128 stands for zero in the data rows.
Here are some numbered points:
array([117, 112, 147, 103, 131, 152, 119, 147, 164, 115, 132, 149, 105, 109, 112, 115]) 0
array([153, 146,  61, 124,  77, 149, 136, 127, 119, 119, 121, 107, 129, 111, 146,  72]) 1
array([117, 103, 152, 128,  85, 126, 101, 166, 104, 124, 114, 128, 140, 132,  93, 152]) 2
array([161, 138, 125, 108, 156,  91, 106, 143, 133, 145, 123,  87, 141,  86, 160, 117]) 3
array([128, 108, 115, 172, 140, 141, 139, 116, 174, 103, 102, 102, 159, 168,  83,  86]) 4
array([102, 118, 132, 146, 148, 154, 119, 123,  89, 107, 120, 148, 136, 193, 121, 108]) 5
array([137, 132, 147,  94, 137, 169, 151, 160, 125, 162, 107,  93, 160, 165, 150, 155]) 6
array([152, 151, 152, 143, 123,  83, 149, 102, 105, 165, 143, 163, 147, 148, 106, 150]) 7
array([159, 131, 156, 142, 133, 111, 173,  82, 119, 155, 158, 158, 109, 124, 118, 164]) 8
array([161, 137, 158, 176, 141, 124, 109, 100, 158, 104,  95,  94, 158, 156, 138, 150]) 9
array([107, 112,  84, 114, 127, 151, 144, 121, 140,  98, 122, 135, 101, 151, 155, 123]) 10
array([124, 122, 157, 111,  91, 158, 142,  85, 128, 156, 215, 151,  88, 104, 152, 130]) 11
array([147, 103, 133, 114, 154,  98,  63, 143, 126, 123, 125, 117, 111, 119, 131, 133]) 12
array([151, 150, 135, 151, 120,  96, 100, 124, 115, 175, 125, 118, 126, 119, 127, 107]) 13
array([123, 122,  31, 126,  94, 151, 142, 118, 139, 103, 114, 100, 119, 119, 152, 110]) 14
array([106, 138, 170, 117, 101, 152, 102,  99, 133, 129, 211, 144,  57, 105, 162, 134]) 15
array([100, 112, 136, 105, 143, 104, 163, 160, 112, 155, 121, 133,  85, 113, 111, 116]) 16
array([122, 135, 147, 115, 131, 153, 159, 147, 108, 155, 115, 141, 159, 165, 144, 151]) 17
array([148, 133, 133, 105, 137, 121, 161, 101, 158, 113, 115,  80, 140, 130, 123, 106]) 18
array([142, 188,  81, 126,  90, 150, 164, 113, 107, 134,  95, 133, 151, 109, 139, 117]) 19
array([147, 117, 149, 157, 152, 114, 139, 136, 130, 109, 154, 150, 158,  84, 106,  99]) 20
array([144, 115, 122, 140, 162, 107, 102, 166, 157, 143, 106, 100, 127, 129,  86, 141]) 21
array([120, 111, 101, 112, 113, 169, 138,  99, 134, 108, 117, 113, 115, 141, 166, 120]) 22
array([128, 197,  97, 111, 110, 148, 147,  98, 136, 122, 106, 153, 176, 107, 145, 124]) 23
array([ 83, 139, 116, 122, 150, 145, 131, 124, 107, 106, 122, 158, 129, 165, 141, 117]) 24
New points follow, each followed by the numbers of its two nearest points above by angle, nearest first.
array([127, 108, 131, 112, 133, 111, 142, 152, 102, 170, 105, 126, 113, 127, 123, 107]) 16 13
array([155, 163, 137, 104, 153,  96,  91, 122, 146, 121, 128, 109, 140, 104, 147, 136]) 3 12
array([125, 117, 154,  98, 138, 136, 123, 166, 149, 122, 154, 145, 120,  95,  89, 101]) 0 20
array([119, 109, 112, 189, 155, 162, 123, 123, 109,  94, 113, 151, 139, 198, 120,  88]) 5 4
array([ 92, 111, 148, 156, 106, 138, 105, 129,  89, 100, 101, 169, 162, 128, 101, 167]) 2 5
array([ 98, 169, 138, 116, 115, 133, 109,  99, 149, 113, 168, 116, 101, 119, 141, 157]) 15 11
array([ 83, 120, 130, 102, 143, 110, 154, 136, 114, 150, 126, 128,  85, 123, 123, 125]) 16 24
array([ 94, 112, 113, 113, 142, 106, 112, 130, 120, 144, 138, 132,  95, 115, 119, 114]) 16 12
array([ 96,  96, 144,  96, 137, 160, 125, 152, 183, 114, 132, 141, 117, 117, 119, 115]) 0 10
array([144, 109, 142, 119,  89, 102, 134, 140, 113, 109, 103, 148, 123, 132,  89, 139]) 2 7
array([156, 100, 132, 107, 134, 102, 152, 173, 102, 163, 113, 117, 123, 125, 126, 117]) 16 3
array([149, 115, 127, 108, 149, 105, 128, 153,  94, 178, 126,  98, 126, 110, 141, 128]) 3 13
array([129, 177, 150, 106, 152, 106,  90, 113, 160, 118, 148,  70, 120, 101, 164, 164]) 3 12
array([ 97, 111, 144, 148,  89, 130,  92, 133,  88, 115, 121, 143, 165, 147, 102, 165]) 2 5
array([149, 115, 149, 141, 147, 132, 124, 161, 119, 109, 162, 150, 136, 102, 106,  90]) 20 0
array([133, 109, 159, 110,  99, 117, 115, 164, 120, 116, 116, 137, 145, 130,  84, 154]) 2 21
